One vector is turned by the same rotation once a step. Each row is the vector after some number of steps, and that number follows the row.
The counts run from 0 to 465.
[  5   2 -22 -22  -4   7 -21 -29 -16  15 -25  30 -20 -14 -19 -15  16   5
 -16 -28 -12 -12   3 -11  -3   6   1  16  23  11  13   8   0  -3  11  14
  -5 -12  22   8 -16  17  -4  30  -5  17  -7  -2 -10 -17  12  -1  -9 -23
  -2  14 -25   3  16  14  11  34 -16  21   8   0 -26 -25  10   0   6   7
   9   6  16   1  14  23 -18   5  -4  22  46  24   0]
460
[ 11 -13 -51 -18 -25 -26  -1  21 -14   4  -5  19 -23 -15 -14   8   9   9
 -12 -13 -10 -24   1  14 -17  11   3  15  28 -19  22  -7  -9   3  19  23
   1   4  11   7  12  29 -32  34  -2   4   3 -24  -6  -4   7 -28 -14  -2
 -17  12  -5   4  10  20  -4  22  -4  21 -21  -1   1   4  22  16 -17  -7
   7 -13  25  -6  26   5 -15  -2   7   7   5  12  12]
349
[ 19 -26 -29  -8  -8 -26  -1  -7 -23  -4 -18  39 -16 -11  -5  -7  -4  -2
 -11 -17 -21  -6  18   0 -15  33   2  19  32 -18  21  -6 -12   5   2  19
   1  -4  15  20   4  10 -30  13  -6  29  -1 -10   7  24  11 -15  -2   7
   9  40  -8  -8  18  31   6  16 -16  21  -3  -2   0  13  24   9  -8  -8
  19 -29  24   6  -3  14   0  -9  -3  11  10   1  10]
442
[ -4 -12 -32 -10   0   9  15 -14   5  -7  -4  37 -28  -8 -27  -2   4  -4
   5 -20 -12 -14  17  -6 -13  14  -7  19   7 -28  10  -2  -6   9  13  15
 -20   5  34   7  11  13 -41  26   7   4   0 -33   3   3   2 -11  11 -25
 -17   4 -27  14  18  25  16   6   5  28  16   4   6  -2  23  -8  19  -6
 -11 -29   8   8  -8  35 -15   6 -11   8  31 -12   6]
413
[-23   6 -25  12   4 -14 -20  -1  -1  -5 -14  35 -12 -11 -25 -14   0 -16
  -9 -43 -14   3   2 -21 -20  -4   6  12  24 -19  -1  -8 -20  -4  18  21
  -5  -3   8  17   8  18 -20  35   1  24 -10 -32   3 -20  28 -28 -15   0
   0   1   4  31  26   4  -7  -3  13  13   4  -3   9 -33  26  -7   0   7
 -11  15 -11   7   4  19 -20 -12 -19  27  24   5  -3]
15
[ 24 -18 -47 -21 -18  -6  -2  -4  -8  -6   7  33 -21  -6  -6  -7  -6   4
 -16 -18  -9 -24 -10   0  11  24   3  26  23 -13   5 -23 -13 -10  -9  -9
   5 -19  20  36  22  24 -13  -2 -13  11   5 -17   9   0  10 -10   0 -16
  -9  14   0   6   5  29  27   4  -4  13   6  -1  -2 -14  22   9   2 -15
   4 -34  13   9   0  42 -16  -9   5   7  11   2  36]
205
[  4   1 -26  -7 -15  30 -11   2 -24  -5 -14  28 -35   4 -21  -2  -2  -5
  -7 -33 -10 -16  12  -8   0  26 -11  45  18  10  10  -7  -3 -18  21  14
  10 -12  17  11  20  24   1  35 -15  22  14   0  14 -13   8 -13  -6 -28
 -10   4 -18  18  16   9  22  29 -16  23   3 -10   1 -37   8   9   8   5
 -13  15   4  -3   6  18 -12   9 -30  14  32  10  -1]
407
[-20   6 -35  -3  -2   8   3  -3  -7  -4 -11   7   1 -26  -6  -3  -2 -12
 -18 -23  -1  -8   2  -5  -1  18  19  32   3   0  -2 -21 -23   1  24  14
 -12 -12  22  33  24  13 -15  28  -6  17   3 -32  -1 -11  14  -5 -14 -20
 -16 -12 -11  31   4   6  11  26   5   6  32   9  19 -47  17  -2  23  23
 -10  11  -2  21   5  21 -13   8  -7  31  28  12  -5]
101
[ -5 -18 -60 -21 -21 -13   5   2 -17  -5  -1  17 -33   6   3   2   7  -1
  -2 -12  -7  -5  15  -8  14  26   9  16  15 -18  24 -18 -12  15   4   1
  13 -15  10  41  25  27 -32  17  -6   4 -10 -17   7  20   3 -22   8 -23
 -17  13   3   4  -3   8  23  11  -4  25  12  11   1 -16  43  -7   4  14
  12 -21  19   9 -19  28 -22   1  17  -2  11  12  16]
172
[-20   0 -19   0   2   1  -2 -18  -1 -23  -8  46  -5 -12  -7  -9 -11 -10
  -2 -19   8 -20  13  -4 -11   7  31  14  16 -10  37 -29 -12  -2  19   5
 -11  -6  12   1   8   1 -21  31   2  14   3 -22  -6  -1  13 -17  -5 -29
 -16  -5 -15  13  25   6  22  25  15  16  30  -1  -8 -29  15   6  -4  -2
   2 -12   1  35   9  27  -9  -5  -6  24  32  16  20]
162
[-11  -2 -29   3   7 -10  -3  -2  -7 -19  -7  31 -20   7   6  -5 -16 -15
 -10 -23  -7  -4  12  -7  10   4  25  11  12 -16  13 -32  -9  13  13   0
   7  -9  11  35  28   5 -32  16   1  31   2 -31   0  25  21 -22   1 -26
  -6  13   9  25  12  15  10   4  10   9  10   0  18 -31  35  -4   9   5
   1  -2   8  18 -19  18 -16   5  10  18   0   2  14]
41
[  9 -14 -36 -16   4   6  -4  -7   2 -21  -9  40 -23  -9  -8   3  11  11
  -7 -28 -14 -13  15 -14 -10  17   8  28  22 -25  50  -9   5   4  10  -4
   3 -12   8  14  24  18 -30  10   7  23  -4 -18  10  -5  16 -29  11  -8
  -4   5  -6  10  -2  20  23   0   6  28   2  16 -16 -21  24  -3  -4   6
   5  -8  -4   6 -12  15 -10   2   9  13  12  15  32]
85
[  1 -10 -32   8   0 -27 -14  -5 -22   6  -8  42 -25   1 -19 -10  -5 -16
 -17 -26 -26  -6   7  -1 -12  16  -1   2  36 -11  -5  -8 -23  -5   0  13
  -7   0  21  27  -5  12 -14  24  -7  33   2 -16   5  -5  18 -22 -19   3
   8  33   7   5  28  16  -9   1 -14   6 -10 -11   4 -16  25 -10  -7 -14
  15  -9  12  -1  -6  19  -7 -23 -17  10  28  -7 -12]
213
[  1 -14 -15  -8  14 -19 -17 -25  -5   1   7  42 -14  -4  -7   1   3 -10
 -25 -30 -21   5  26 -28  17  14   0  -7  29 -13  13  -7 -12  27   1  11
  -3 -15   5  40 -12   1 -13  14  -6  34 -10 -36   0  -4  26  -9  -5  -7
  14  23   7  18  10  22  -6  -7   0  25   4  14   7 -22  40   7   1  10
  -2 -14  10   4 -19  30 -16   2   5  25  22   6   8]
159
[  7 -21 -39  -9  11  -2  -8  -9  -2  10  -4  22 -16 -19 -20  -2  19  -5
 -31 -30 -24   0  -7 -11 -15   4  -9  10  30 -16  16  13 -17  22  15   6
 -17   3  30  20   1  29 -27  18 -15  16 -22 -18  -2 -21   5 -10 -11   0
  -1  16 -19   9   3  27  -2   4  -4  21  -6   0  -5  -5  23  -4   9   7
  -6 -10  11 -12   3  23 -13  -5   7  18  28 -12   0]
383
[ 11   2 -34 -12  -5   7 -18   4   4  -5 -22  35 -38   4 -23  -9  -3   9
 -17 -35  -8  -8   5  -4  -9  13   1  23  33   0  13  -1  -9 -22  19   1
  20 -31   4   1  21  16  -8  31  -8  18  -3  -9  16 -14   6 -20   5  -4
   8   3  -6   1  36  11  11  12  -7  39 -11 -18 -15 -20  22  -1  -9  -8
   8  -4  -9 -14   3  18 -12   2   2  12  26  19  30]
375
[-20  -1 -37 -10   0  -4   0  -4   6   2  -4  15 -17 -22 -19 -11   3 -21
 -11 -39 -10   8 -10  -1  -7  10  12   8  34  -6 -15 -10 -24  -8  15  10
   0 -21  29  33   5  27 -10  40  -5  -4 -19 -33  13 -12  18  -7  -6 -10
  -9  -8  -8  19  26   7   5   6  -9  25  22 -21   9 -17  33   2   7   5
  -3  -2   0   8   2  34  -4  -1   5  27  28   0  11]
14
[  9 -19 -17 -18   9  -7 -16 -11  15   3  18  32   0 -27 -14   5   7  -4
 -19 -28 -21   1   0  -4 -15   5  11 -12  20 -18  13  -9 -28  23  10  19
  -4  -9   9  20 -13  17 -28  13 -11  11 -11 -35  -7  -9  31 -18  -6   4
 -10   5   4  17   9  19  -2  15   9  27  -1   3  -8 -20  28  27   3  16
  -6 -22  12  13  17  44 -17   7  17  10  20  10  29]
251
[ 15  -6 -48 -13 -12   7 -11  -8 -19 -13 -24  27 -24   0   9  10  -8   8
 -12 -23   1 -23  18  15  11  18  10  31  26 -13  31 -20  12   3  25 -10
   7 -10  10   8  25  13 -24  29 -14  12  18  -4   2   2   1 -26  -3 -28
  -1  10 -12  -2   9  14  27  14  -6  11   4   0  -9 -22  19  -4 -12  -9
   7  -5  10   3   8  24  -5  -8   1  12  14  22  16]
117
[  9 -11 -33 -10  -8   1 -24  -8  -4  -4  -7  40 -21 -10 -15  12  25  -9
  -2 -15 -25 -20   2  -7 -23   4  10   3  39  -5  28 -15  -3   4  12   8
  -9   8  26 -11  -2  11 -11  40  -6  12  -5 -12 -22 -17   7 -29 -16 -17
  -7  -2  -5  15  15   7 -11  22   7  14 -14 -10 -12  -9  20  12  -7   6
  -2  10  11  15   9  19 -15 -20   0  23  36  22  -5]
77
[  3  -9 -30  -4 -24 -18  -4 -13 -13  -8   7  38 -11 -12  -4   4 -10 -10
  -3 -12   0 -27  16  14 -16  16  22   2  12 -10   1 -27 -23  -4  15  22
 -16   1  15   4 -11   4 -20  17 -15   7  12 -28 -14  -1  29  -6 -18 -19
 -21   4  -3  10  39  14   7  23  -2   9   6 -15   0 -28  19  11  -6  -6
  25 -21  18  22  28  30  -4 -10  -7   7  21  12   3]
43
[-18 -19 -29  -7 -14  -9   2  -4 -12 -11  10  26 -26   3 -16   1   1  -3
   7  -8 -12  -9  12  -1 -13  22  15  19  -6 -27  29 -16 -28  12   3  27
  -3   1   7  10   0  17 -35  24   7  24  -2 -28 -12  14   5 -15  -7 -25
 -14  22   0  21  -3  10  16  24   6  12  11  20   4 -32   9   6   6  16
  -2 -33  13  20  11  22 -27   9  -1  -5  23  21   6]
141
[  4 -14 -41 -11   8 -14 -20   1   6  -6  -9  33 -25  -8 -24  -5  -1  -2
 -32 -44 -14   0  -3  -1 -17  13  -4  20  32 -29   0   1 -13   4  14  13
  15 -11   4   7   7  24 -24  36  -4  24  -5 -27  14  -3  28 -19   0  12
   1  11  -2  15  29  24   3   4  -6  34 -16 -15   3 -17  23  10 -15  -5
   1 -13   0 -18  20  22  -3  -1  -2  24  11  -4  24]
59
[ 12 -10 -39 -17  -9 -10  -3  -7 -24   3 -26  25  -7 -24 -13   4   6  10
 -35 -17  -7 -33   2   0 -13  17   3  27  22   8  20   3 -12   5  32   8
 -25   9  32  11  17  29 -29  23 -23  27   6 -34 -14 -36  13  -5 -22   0
 -13   3 -20   0  -3  36   1  14   3  16   3  -2   6  -7  16  12   6   3
   6   0  17   0  16  25  -7 -11   5  26  23  10   0]
415
[ 10 -17 -36   2   9  16  -1 -18   0 -11  -9  39 -20   2   2   4   2  -8
 -16 -29 -21  -8  30  -5   2   6  -4   7  36  -4  33  -5  13  19  23  -7
 -14  -4  23   2   8   8 -19  35 -17  28   1 -13   5  -4  12 -19  -5 -17
  -1   0 -16  14  15  22  14  -3   4  21  -8   0 -16 -17  36  -7  -8  -8
  -5  15  -1  17 -10  21  10 -15   2  22  25  -4 -12]
269
[-15 -13 -33  -6  -9 -20  -7 -11 -11  -3   3  22   0 -14  -9   5  -8 -12
 -24 -26 -23 -21   2  11 -17  11  12  19  18 -12  13 -23 -21   7   6  26
 -15  25  32   6  11  21 -33  36  -3  25   4 -26  -3  10  19 -23 -14 -12
 -13  11  -5  16  13  29  -1  15  12 -14  -9  -2  25 -27   6  10  -4 -11
 -13 -14  10  23  26  13  -3 -20 -17  30   9   3 -15]
240
[ 25 -13 -38 -39 -12  -5 -19 -15 -14  16   0  22 -20  -8 -12   0  14  -2
 -11 -28 -19 -20  -5  -2  -5  10  -5  15  16  -9   7   4  -4  17  13   2
  -9   5  23   0 -10  14 -27  27   4  14  13 -17 -19  -4   8 -12 -10 -26
 -16  10 -19   8  20  22  11  30 -10  22 -18  -4 -21  -9  17   0   1 -13
   4  -5  27  -3  17  29 -34   7   3  14  30  21  10]
143
[ 16 -19 -22 -12 -22 -16  -3  -1 -37   3  -5  25 -29  -2 -13  13   5  12
  -8 -21  -9  -4  13  -1  -6  35  -9  15  17  -3  19  -1 -19  -7   8  27
   9 -20  -8  12 -16  17 -12  29 -17  32   7 -21   5   3  12 -13  -4  -3
   3  20   6   3  17  20  10  24 -28  31   0  -4 -10 -27  20  24  -7   9
  14 -17  30  -3  19  17  -7  12 -18  -9  22  16   5]
289
[ -4 -20 -13 -12  -5 -23 -14  -6 -18   0   1  29 -16 -11   5  -1  -9  -9
 -27 -24  -9  -9   4 -13  12  28  18  13  22  -9  12 -13 -33  12   1  16
   6 -22  -9  41  -3   6 -11   7 -20  33   7 -33   7  11  27  -6 -13  -2
   6  24   9  14  13  15   6  21 -10  21  13   8  -3 -35   7  18  -6  11
  17 -19  19  10  11  30 -16   7   6   3   4  22  17]
311
[ -2 -16 -34 -21  -3  13  -3 -30   2  12  -7  19 -16 -17 -14   0  14   3
 -21 -32  -9 -11  12   6   8   5 -24  18  23   0   4   5 -11  13  24   5
 -11   2  31   5   0  23 -13  40  -8  -2  -1  -9  -5 -26  14 -12  -6 -27
 -20 -10 -36   2  18  16  22  21 -10  25  -2   3 -18 -30  27   0  12   3
  -7  -4  10   8  16  23  -3   6   6  24  49   6  -4]
176
[-32  -9 -26   3   7  -9 -15 -20   0 -11 -10  45 -28  10 -11 -18  -1   3
 -20 -19 -14   1  10 -17   4  15  17  13  16 -18  27 -16 -36  14   8   3
   4  -6   9  11  11  13 -33  13  22  25 -11 -18   6  -2  22 -30 -14 -17
   2  25   8   9   5   2  21   1   3  11   3  13  -9 -47  13  -6  -8   2
  12 -12   3  11 -11  18 -13  -8  14  21  22  28   9]
431
[-11  -1 -32 -14  -4 -13 -13   0  -6   9   6  27 -22 -12 -41  -2   8  -6
   3 -26 -17 -20  -5 -12 -19   4   2   3   5 -25  -2 -10 -24   2   0  27
  -6   1  12  20   7  15 -37  10   4  17  -2 -39 -21  -6  23 -23  -7  -9
 -14  15  20  28  12   7  -5  20  -2   8  -4  -4   4 -23   9  11   9   4
  -8 -25   8   7   9  38 -44  10   0   5  26  20   2]
458
[  8 -10 -34 -19 -13  -5   8  -3  -1 -18  -2  24 -22 -13  10   1 -17   6
  -7 -21 -14  -2  12   5   2  29  15  30  27 -22  32 -24   1   6  16   7
  -1  -7   9   8  25  17 -23  32 -12  12  15 -10  14  24   5 -23   5  -8
  -8   9 -12  10   7  32  26  12   1  21   8   4   5 -25  28  16 -17   1
   7 -28  14  24   3  14  -2   0  -2   5  -4   0  24]
118
[ 15 -26 -25 -10   0  18  11 -23 -13 -24   5  32 -15  -4  -1   6  -4  -2
 -14 -26 -18  -5  13  -1  24  30  -4  28  24 -10  30  -9   1   8   3   1
   3 -17  20  27  10   8 -14  17 -17  19   8 -10  20  -6   8  -6  11 -19
 -12   4 -19  13   7  31  13   4  -9  22   4   5  -8 -16  29  14   8   2
 -13 -13   3  17  -2  41   0   2  -4  16  21  -3  17]
237
[ 23 -10 -24 -22  -9   6  -4  -4 -17 -18  -2  45 -19  -5 -10   1  21  -5
   5 -27 -15 -17   5 -11 -12  18   8  12  33 -20  30 -29  10 -12   1   9
 -10   0  20  15   6   5 -22   6 -19  15   4 -34  -8  -1   3 -14   9 -13
  -9   2  -7  18  13  16  -7  26  11  33   8 -17   5  20  29  22   6   4
  -9 -16   6  19 -12  36 -28   0 -10  14  19   5  19]
336
[ 17 -12 -12  -2   9  -4 -20 -14 -18  -2 -28  37   4 -13 -12   0  -4   1
 -27 -30 -15 -20  19 -12 -10  18 -11  23  27   1  27   1 -10  -3  22  11
 -22 -15  12  13  10  17 -19  14 -28  47   6 -37  -5 -30  17   4  -2   8
   6  16 -13  12   8  27  -5  17  -2  28   4  -2   9 -20  12  15  -2  15
  12  13   7  -8   4  20  -8  -1  -8  23  17   4   4]
38
